(in the rows, 128 means zero)
The rows of X fall into a few groups, and each row is roughly a mix of its group's hidden directions.
X (144 x 11):
[[146 111 129 105 116 146 179 121  84 145  88]
 [150 184 104 156 126 126 144  97  95 116 102]
 [123 100 138 116  98 143 135  88 188 143 106]
 [133 167 169 165 129 125 151 108  79 118 139]
 [160  78 147 162 116  99 139  99 146 118 155]
 [125 152 161 153 120 123 157  97  82 115 169]
 [ 84 170 170 116  88 117 129 144 128 138 109]
 [170  82 114  92 115  94 130 121 166 126 122]
 [123 150  63 111 134 135 117 112 165 109  98]
 [145 149 110 115 141 113  91 167  77 127  96]
 [134 154  84 130 151 127 118 100 159  87  90]
 [157 108 197 143 146 127 116 162 111 129 130]
 [162  92 122 109 116 102 115 147 181 102 148]
 [158  82 140 133 131  92 134 172 152 107 152]
 [133 146 101 139 124 107 120 188 126  76 139]
 [146 126 183 172 138 144 146 118  89 131 153]
 [140 123 155 151 122 130 155  90  95 118 186]
 [185 119 122 137 150 148  75  97 134 133 122]
 [143  89 143 126 163  95  99 129 159 159 161]
 [132 107 145 148  97 153 136 123  81 184 129]
 [110 118 170 135 150 158 101 113 168 143 169]
 [158 151 133 172 134 122  94 103 181 134 122]
 [ 95 136 151 107 176  99 156 150 139 102 156]
 [106 149 145 120 184 103 147 170 131 104 147]
 [185 101  82 148 117 136 133 129  94 140 137]
 [121 101 103 136 101  99 146  83 159 115 168]
 [ 96 162 100 121  96 174 106 115 136 128  93]
 [100  99 113  86 128 177 137 115 142 106 162]
 [168  98 160 110 117 153 152 141  79 129 148]
 [167 108 113 168 112 166 107  86 131 142 111]
 [171  92 131 129 147 125  98 152 177 118 102]
 [130 129 135 114 113 161 167 107  81 138  80]
 [174 171 119 100 107 167 133 153 106 125 117]
 [162  82 156 104 129 142 175 137 101 142 116]
 [112 110 127 161 153 122  76 127 168  93 113]
 [171 107  87 102 150 132  73 120 126 126 129]
 [148  85 112 106 149  82 129 120 158 160 105]
 [158 147 144 176 133 108 101 103 175 122 111]
 [156 131 195 147 137 119 132 140  84 121 142]
 [ 97 135 137 102 136  89 177 170 125 121 153]
 [122 185 153 126 111  96 146 118 132 177 117]
 [ 62 131 107 127  94 137 158 152 111 111 132]
 [144 148 136 102 126 152 121  62 161 107 143]
 [105  99 106 134 144 130 105 192  94 119 114]
 [ 69 146 152 118 145 113 161 155 162 112 137]
 [118 112  80 102 168 127 105 150  97  94 139]
 [133 106 143 131 163  95  91 106 160 159 163]
 [124 112 194 128 162 147 110 168 121 124 125]
 [127 155 125 141 148 120 152 131  51 138 121]
 [100 126 143 168 129 113 111 114 197 124 126]
 [109 181 118 117 164 152 113 136 127 102  85]
 [188 115  93 163 116 132 106 132  95 115 133]
 [176 119 109 184 108 156 135 125 139 154 115]
 [117 112 115 116 155 130  98 182  85 109 102]
 [ 90 153 130 115 175 175 111 132 139 100 112]
 [145  94 190 142 121 120 134 148  97 149 154]
 [177 100 128 149  95 132 138 143 126 174 159]
 [133 145 112 145 129 112 121 192 115  83 156]
 [118 116 148 122 105 169 119 123 195 111 146]
 [130 141 120 154  94  93  87 100 159  98 152]
 [131 179 144 140 163 135 116 132 118  94  80]
 [ 90 104 128 133 133 103 161 167 102 175 135]
 [137  92 171 123 136 136  99  95 165 147 161]
 [105 158 197 119 109 124 119  96 146 133 134]
 [117 125 110 151 170  69 100 138 124 161 123]
 [146 158 124 125 123 113 103 167  74 137  90]
 [122 149 116 105 146 158 100 179 139 147  84]
 [139 133 129 138 109 140 145  71 175 147 164]
 [115 157 142 152 134 152 121 177 107  94 170]
 [117  85 110  93 133 141 104 155 183 136 136]
 [183  98 108 135 142 129 113 107 162 154  95]
 [131 185 147 141 115  83 120 131 116 163 100]
 [102 120 132 147 163 119  70 126 165 103 109]
 [178 156 112 143  91 151 128 169 111 110 112]
 [ 70  88 141 121 159 106 133 103 145 143 145]
 [152  87 149 136 166  82 120 146 125 148 159]
 [109 161 145 152 112 142 160 104  87 136 172]
 [117 114 161 121 123 167 114 120 191 114 154]
 [141 122 132 160 142 126  83  99 172  87 117]
 [139 136 130 148 138 129  81  82 175  98 127]
 [124 174 136 125 158 146 111 155 109 121  71]
 [105 149 133  87 131  84 149 182 124 128 139]
 [126  65 101 163 119 148 145 148 141 123 159]
 [115 139  98 151 122 153 155  73 132 118 172]
 [ 85 147  67 101 104 132 140 109 132 143 135]
 [ 99 124 127 125 149 106 184 153  96 105 159]
 [ 96 152 167 161 104 124 181 141 139 140 116]
 [120  94 102 139 111 141 152 190  97 139 140]
 [ 72  75 117 139 152 128 125 145 146 143 149]
 [ 66 120 110  94 119 110 160 158 139 112 138]
 [160 101 160 110 105 139 102  93 157 114 167]
 [118  77 102 113 137 179 127 133 141  98 158]
 [123 145 157 147 112 101 162  85 167 160 139]
 [154 144 165 152 108 145  93  92 148 153  97]
 [125 144 165  80 134 114  73  99 129 127 119]
 [ 69 120 105 120  79 135 157 138 106 119 128]
 [141 108 130 149 102 104 156  81 119 119 180]
 [122 155 178 115 169 116 112 115 100 102 159]
 [142  93 142 162 128 151 150  93 128 129 184]
 [ 76 160 119 142 136 140 115 101 175 129 100]
 [190  94  95 129 142 126 113 115 149 150 106]
 [146 142  90 146 126  71 111 152  87 121 133]
 [ 97 146  73  79 123 126 112 140 155 127 110]
 [122 114  67 137 111 131 152 182 138 135 117]
 [ 59 144 139 104 121 113 155 157 143 112 138]
 [128 103  93 123 189 133 124 131 112  90 155]
 [143 172 169 163 148 125 139 110  94  97 119]
 [136 127 138 160 138 109 147  68 126  82 149]
 [161 155 134 114 119 155 116  73 164 101 136]
 [143 135 139 180 131  78  94 117 131 111  97]
 [141 155 141 102 127 146 119  62 162 109 138]
 [182  93 107 136 142 135 113  96 161 149 106]
 [153  86 160 142 153  94 146 165 126 122 160]
 [ 90 113 131 115 146 108 118 181  86 118  99]
 [136 157 146 158 118  82 142 161 106 162  97]
 [134 124 173 112 155 174 140 115  80 144 139]
 [ 95 176 124 163 117 153 148 152  92 107 127]
 [111 133 176 129 146 182 110 103 123 148 158]
 [ 70 137 149 107 136 117 155 139 147 176 135]
 [126 113 103 129 185 119 152 148  98  94 157]
 [124 119 119 135 142 122 114 199  91 121  97]
 [ 99 143  62 106 104 127 144  93 130 131 141]
 [107 136 126  86 132 146 106 184 114 159  98]
 [153 159 142 127 142 129  94  71 165 111 122]
 [141 143 160 135  92 140  95  98 161 158  93]
 [117 160  96 111 139 161 109 165 139 150  82]
 [125 119 170 115 177 161  99 162 138 108 117]
 [100 130 134 105 134 188 163 141 153 132  95]
 [107 179 100 138 111 156 129 161  96  97 122]
 [128 151 147 161 117 123 161  83  93 114 167]
 [189 135 171 135 156 116 109  99 129 142 138]
 [126 115 179 130 149 171 108 118 123 153 172]
 [112 128 149 142 118  95 177 106 141 180 145]
 [132 118 113 115 108 120 170 147 176  82 103]
 [159 165 147 151 118 107 149 109  68 123 126]
 [ 64 154 166  98 106 110 140 133 127 121 124]
 [136 148  78 121 120  88 149 142 108 103  85]
 [137 176 157  91 145 104 123 125  95 131  89]
 [124 137 150 152 155 135 128 183 105 109 175]
 [101 175  92 142 125 109  79 104 141 119 118]
 [117 178 105 126 127 150 135 133  63 121 117]
 [115 114  75 139 107 127 171 178 119 129 133]
 [ 94 136 141  61 145 144 154 147 106 142 126]
 [ 65 147 145 101  99 108 156 154 131 125 124]]

Each list below has four rows that fit no group; the rest each fit one group, if only roughly. Name those rows in the order they come.
  Z_925: [172 168 106 158 122 145 134 164 116  91 128]
  Z_262: [159  96 150 135 141 111 133 169  93 139 175]
  Z_953: [ 99 123 120  93 150 156  80 146 130  84 114]
  Z_758: [ 88 146 163  77 151 110 150 124 122 156 115]
  Z_267: [148  87  88 163  99 152 127 167 119 122 140]
  Z_798: [148 147 179 170 133 107  96 131  95 139 109]
  Z_565: [139 153 157 127 168 138 107 165 113 118  76]
  Z_657: [125 167 123  98 123 167 117 143 146 152  74]
  Z_390: [138  97  94 171 100 159 124 145 144 108 163]
  Z_709: [ 84 118 151  88 154 172 117 155 115 125 143]
  Z_321: [108 150  55 125 149 124 118 115 161 121 119]

Z_925 Z_798 Z_657 Z_321
  Z_732: [157  98 133 173 116 127  75 118 138 156 108]
  Z_247: [ 94 151 154 117 132 118 129 133  73  93 164]
  Z_433: [112  89  85 143 113 101 151 116 145 121 175]
  Z_379: [110 112  77 151 109 103 146 112 132 124 182]
  Z_284: [115  98 138 137 115 159 120  57 153 123 126]
  Z_257: [114 154 163 111 148  88 127  72 133 150 118]
  Z_485: [ 73  90 124  99 143 135 136 108 141 152 164]
  Z_806: [122 153 115 166 133 144 160  73 100 110 149]
  Z_754: [137 147  64 139  91 108 144 114 131 154 105]
  Z_306: [113 143  81 116 134  97 120 116 162 120  73]
  Z_633: [171  81 119 157 107 147 126 160  92 129 127]
  Z_745: [130 165  63 145 115 139 135 109 145 140  94]

Z_732 Z_433 Z_379 Z_633
  Z_430: [180 135 134 192 117 134 113 126 106 122 145]
  Z_176: [123  95 104 150 140 152  89 135 165  81 135]
  Z_575: [162 120 126 154 107 123  72  97 150 159 111]
  Z_407: [137 144  65 137 132 123 151 144  99 106  87]
  Z_347: [104 163  79 117 112 134  97  94 129 152  99]
  Z_904: [ 82 139 148  77 156 117 121 149 100 133 101]
  Z_40: [126  97  70 125 130 165  90 105 119 109 131]
  Z_252: [135 158 147 140 113  90 138 112 120 176  80]
  Z_664: [ 59 102 131 121 140 109 150 119 140 159 150]
  Z_42: [126  98  82  83 166 115 120 151 113 106 143]

Z_430 Z_575 Z_407 Z_252
  Z_310: [135 151 156 126 139  69 118 120  86 132  93]
  Z_84: [152  68 171 159 144 131 134 113 130 117 151]
  Z_515: [113 153 118 159 123 135 161  67 110 102 146]
  Z_166: [143 129 134 105 146 134  90 184 149 146  88]
  Z_785: [157 115 113 165  99 154 112 105 168  98 155]
  Z_791: [139 170 111 143 120 177 150 110 124 120  79]
  Z_897: [155 138 137 115 141  94 110 143  71 117  85]
  Z_702: [ 62 116 142 132 161 132 147 101 127 147 159]
  Z_672: [128 127 124 160 137 125 131  84 109 130 196]
  Z_921: [147 126  76 131 106 168 164 162 136 139 109]
  Z_716: [125 101 171 127 123 181 136 118 176 122 143]

Z_791 Z_702 Z_672 Z_921
  Z_167: [183  96 142 141 125  96 137 168 155 122 145]
  Z_408: [129 130 118  87 145 166 106  82 152  97 152]
  Z_976: [141 112 141 150 101 196 129 132 152 100 145]
  Z_462: [173  94 140 118 151  84 142 128  96 159 137]
  Z_757: [107 102 114  93 155 136 165 162 112  96 158]
  Z_837: [169  79 179 160 135 115 132 127 115 130 137]
  Z_698: [138 153 112 121 154  61 115 115 125 162 105]
  Z_726: [ 96 151 157 140 135 177  95 120 150 116 165]
  Z_285: [ 72 140 149  67 147 137 130 118 137 126 129]
  Z_127: [163 114  86 110 117  80 149 127 121 137  88]

Z_167 Z_976 Z_757 Z_698
  Z_870: [100 150 156 148 129 171  95 123 153 118 172]
  Z_778: [119 123 162 125 182 150  99 136 150  85 111]
  Z_724: [155 101 126 150 122 178 108 119 130 184 120]
  Z_681: [107 144 114 101  96 186 135 121 146 146  90]
  Z_638: [ 81 150 135 118  99 107 166 177 135 135 115]
  Z_43: [161 148 138 132 126  60 110 116  98 141 148]
  Z_890: [108 146 170 123 137 191 121 137 141 116 163]
  Z_384: [134 126  73 138 102  78 126 152 148 109 106]
  Z_126: [117 122 111 117  88 188 135 117 141 155  93]
  Z_949: [128 105 142 176 133  94 116 105 103  94 167]
  Z_581: [166 134  83 146 139 123 129 186 104 137 114]
  Z_643: [158  92  76 126 118 104 161 140 115 115  96]
  Z_902: [164 132 148 135  97 148 136 131  76  97 164]
  Z_784: [145 166 161 152 135  77 133 105 113 153 102]
  Z_417: [144 139 100 107 122 106 139 112 184  79 115]

Z_724 Z_43 Z_949 Z_643
  Z_405: [131 161 180  98 138 143 109  77 121 124 138]
  Z_195: [164  90 126  99 101 137 178 158 119 115 116]
  Z_242: [139 120 190 144 180 130 110 153 115 133 133]
  Z_684: [ 99 120 142 124 144  81 164 164 117  99 159]
  Z_566: [129 129  74 103  88 133 115 127 146 143  80]
  Z_468: [134 106 186 130 128 136 134 188 106 120 127]
  Z_995: [102  88 111 155 131 133 126 196 122 126 121]
  Z_442: [158  85 175 121 156 132 167 126 109 145 139]
  Z_930: [180 160 138 159 103 119 127 147 124  96  92]
  Z_6: [126 105 120 121 174 113 151 128  83 101 171]

Z_405 Z_242 Z_684 Z_468
  Z_559: [143 116 127 146 151  90 127 188 106 117 165]
  Z_241: [140 187 179 117 128 131 119 109 104 131 100]
  Z_997: [172 188 142 103 111 138 126  97 136 141 115]
  Z_396: [ 92 153 102 112 100 149 150 126  90  86 108]
  Z_58: [133 154 167 133  93 156 127  98 150 169 101]
  Z_658: [115 149  72 121 130  87 130 129 150 119  83]
  Z_237: [161 146  83 158  95  98 166 130 133 123 107]
  Z_887: [138  91 182 158 133 113 141  97 111 110 158]
  Z_11: [124 108 111 139 158 113 181 156  88 113 156]
  Z_340: [125 112 182 118 135 140 120 178  88 150 138]
  Z_599: [136 120 185 150 151 136 147 146 125  98 174]

Z_241 Z_396 Z_58 Z_237
  Z_272: [174 121 185 123 163 102 122 145 115 141 141]
  Z_301: [132 176 171 126 141 146 111 129  84 157 148]
  Z_786: [145 137 152 145 137  82 122 172  86 138 160]
  Z_686: [162 104 138 139 160  64 135 119 106 135 147]
  Z_383: [114 139  79  91 129 160 103 160 147 144 100]
  Z_933: [165 104 101 182 107 149 129 120 159 109 145]
  Z_692: [ 74 119 142 122 130 106 171 137 131 175 145]
  Z_592: [141 126 145 154 156  73 127 139 117  88 165]
  Z_537: [144 131 147  85 108 147  90 132 142 166  86]
  Z_526: [168 113  95 163  86 161 123 120 120 150 105]
  Z_687: [ 93 159 168 128 127 104 133  95 179 137 123]
  Z_671: [ 95 176 117 124 131 173 154 122 104 115  95]
  Z_753: [ 94 183 114 135 140 142  89  89 139 126 141]
  Z_578: [171 149 177 155 116 112 162 126 128 161 123]

Z_272 Z_301 Z_786 Z_537
  Z_255: [135 111 141 191 105 127  88 127 164 126 110]
  Z_737: [149 177 128 127 137 129 131  73 110 129  84]
  Z_918: [ 94 175 130 142 120 164 156 131  89 107 107]
  Z_132: [169  97 149 121 152 106 140 160  81 135 151]
  Z_855: [119 118 181 133 136 177 145 130 159 105 158]
  Z_259: [144 130 158 113 152 130  96 183 123 135  83]
  Z_187: [121 121 168  99 155 123 154 180 126  95 147]
  Z_171: [150 103 139 120 149 124 112 194 129 168 112]
  Z_414: [130 109  72 133 159 123 150 179 115 110 136]
  Z_61: [162  84 140 109 145  88 110 126 142 161 159]
  Z_828: [120 166 145 131 133  79 125 105 126 184 113]

Z_255 Z_737 Z_187 Z_171
  Z_378: [180 100  85 128 150 111 138 161 133 153 119]
  Z_10: [107 109  78 112 149 135 143 176 110 162 117]
  Z_980: [128  88 135  94 126 120 101 182 162 149 118]
  Z_400: [144 127  99 113 120 108  83 115 188 110 142]
  Z_343: [133 125 180 140 106 175 118 107 117 125 172]
  Z_693: [177 117 107 173  84 145 131 123 138 115 153]
  Z_204: [141 168 115 152 148  72 106 131 114 138  92]
  Z_577: [ 98 142 128 133  94 173 131 109  91 156  93]
  Z_258: [135 124 125 164 116 145 103  95 189 100 140]
  Z_135: [137 153 112 158 112 111 124 161  64 108 140]
  Z_149: [103 165 174 102  98 149 135 106 155 147 110]
  Z_639: [152 126 203 131 121 134 143 130  88 130 129]

Z_10 Z_204 Z_149 Z_639
  Z_303: [ 86 130 153 142 113 109 155 115 182 160 138]
  Z_409: [111  97 118  92 130 179 159 131 147 115 165]
  Z_392: [170 151 139 174  91 140 100 111 130 128  95]
  Z_475: [139  98 135  97 146 101 117 188 149 158 119]
  Z_74: [160 105  66 117 151 127  99 144 100 121 116]
  Z_277: [105 139 135  94 132  98 151 191 119 155 137]
  Z_919: [168 122 142 161  94 116 176 121 133 165 141]
  Z_662: [124  94 101 116 114 182 142 164 137  96 147]
  Z_169: [ 97 136 105 105 129 151  63 114 138 114  98]
  Z_963: [155 109 156 142 170 115 123 165  97 135 169]
  Z_509: [ 92 125 161 109 141 158 161 146  94 166 109]

Z_392 Z_475 Z_277 Z_509
  Z_571: [110  80  98 116 128 162 122 179 131 112 110]
  Z_415: [ 65 171 140 127 136 109 162 132 134 136 149]
  Z_787: [151 105 145 139 157  83 135 165 133  97 166]
  Z_544: [121 121 105  77 129 172 132  91 113 132 166]
  Z_282: [117 144 182 149 152 146 133  85 110 116 163]
  Z_854: [158 116 103 129 112 125 134 152 185 163  93]
  Z_47: [113 106 100 131  98 129 147  88 141 143 186]
  Z_361: [123 128 119  66 135 173 128  90 127 123 155]
  Z_101: [ 83 150 111  94 106 102 166 145 141  95 126]
  Z_452: [150 140 151 152 115 137  81  88 172 125 109]

Z_571 Z_415 Z_101 Z_452
  Z_767: [172  99  64 122 129 113 100 121 131 118 121]
  Z_829: [112 144  66 118  98 119 116  80 139 135 140]
  Z_32: [169  96 144 165 140 112 134  87 145  94 143]
  Z_317: [122 119 107 179 131 107 140  90 116  91 167]
  Z_348: [ 84 166 174 122 122 116 142 121 100 111 162]
  Z_805: [126 110 191 119 137 131 123 160  89 144 157]
  Z_513: [ 92 152 158 115  89 126 130 131 180 153 109]
  Z_456: [136 129 141 189 118  83 121 161 135 132 100]
  Z_371: [182 106 116 121  86 122 123  97 100 159 126]
  Z_312: [167  97 105 171  96 140 152 126 139 129 166]
  Z_138: [149 123 188 133 127 133 120 182 112 155 123]
  Z_274: [146 167 117 117 105  97 156 146 106 114  76]
  Z_635: [114 111  98 131 165 101 114 136 172 168  99]
  Z_18: [140 105 141 135  97 118  89  92 167 139 170]

Z_767 Z_829 Z_317 Z_274
  Z_208: [128  95 163 116 153 138 109 128 174 155 170]
  Z_525: [ 86 137 106 124 118  67 105 159 121 111 139]
  Z_838: [122 125 125 192 112 114  99 131 178 112 122]
  Z_469: [157 106 106 134 115 123 127 132 190 159  92]
  Z_56: [164  95 142 123 106 130 138 178 136  88 156]
  Z_508: [104 100 107  82 124 175 148  93 142 130 139]
  Z_893: [ 94 136  61 126  93 132 158 127 143 133 124]
  Z_620: [116 122 125 120 103 158 167 104 171 152 171]
  Z_248: [112 124 147 102 134 139 169 153  66 147 145]
  Z_346: [167 114 118 176 103 141 132 104 173 118 152]

Z_525 Z_508 Z_893 Z_248
  Z_637: [129 121  77 149 112 153 121 165 173 141 103]
  Z_959: [104 172 128  89 143 124 134 133 110 139  71]
  Z_707: [120 174 102 149 115 121 114 170  88  98 141]
  Z_764: [ 93 184 132 156 121 166 106 130 135 100 140]
  Z_696: [155  88 149  82 114 145 121  86 155 141 122]
  Z_591: [ 91  96 113  98 149 141 135  96 127 159 172]
  Z_162: [122 148  88 145 150  67 104 146 149 114 138]
  Z_582: [150 170 157 110 137 107 121  65 131 127 113]
  Z_510: [103  91 139 151 117  98 174 130 119 114 173]
  Z_597: [146 140 157 167  89 153 125 101 153 162 104]
  Z_300: [161 101 125 112 147 150 118 123 179 174 110]
  Z_505: [125 159 153 153 116 117 154 111 106 178  86]
  Z_482: [153 135 136 163  80 152 115 101 138 163  95]
  Z_412: [139 121 112 163 143  68 116 164 107 137 154]

Z_959 Z_510 Z_300 Z_505
  Z_438: [126 159 160 112 143  87 135  72 126 155 120]
  Z_143: [ 91 138 125 124 140 100 152 135  58 132 116]
  Z_697: [118 165 124 163 130 134 158  75  93 112 140]
  Z_589: [178 103 107 110 111 108 131 117 182 130 104]
  Z_728: [194 146 105 147 119 117  99 118  96 115 113]
  Z_598: [ 84 171 140  88 104 111 152 116 143 100 129]
  Z_603: [131 110 121  95 131 149  95 187 156 153 115]
  Z_279: [127 171 157 116 150 138 156 167  86 132 103]
  Z_364: [104 117 128  98 139 132 138  68 136 157 170]
  Z_654: [133 126 179 127 175 140 105 164 130 110  95]
  Z_357: [ 84  88 112 145 135 138 130 187 145 130 139]
  Z_453: [103 123 129  90 163 117 112 162  76 127 104]
  Z_649: [121 120 112 136 106 142 158  89 119 136 196]
  Z_190: [ 95 132 138 145 167 153 141 165  94 169 119]
  Z_788: [177 165 144 126 128 100 115  94 101 121  93]

Z_143 Z_589 Z_598 Z_279
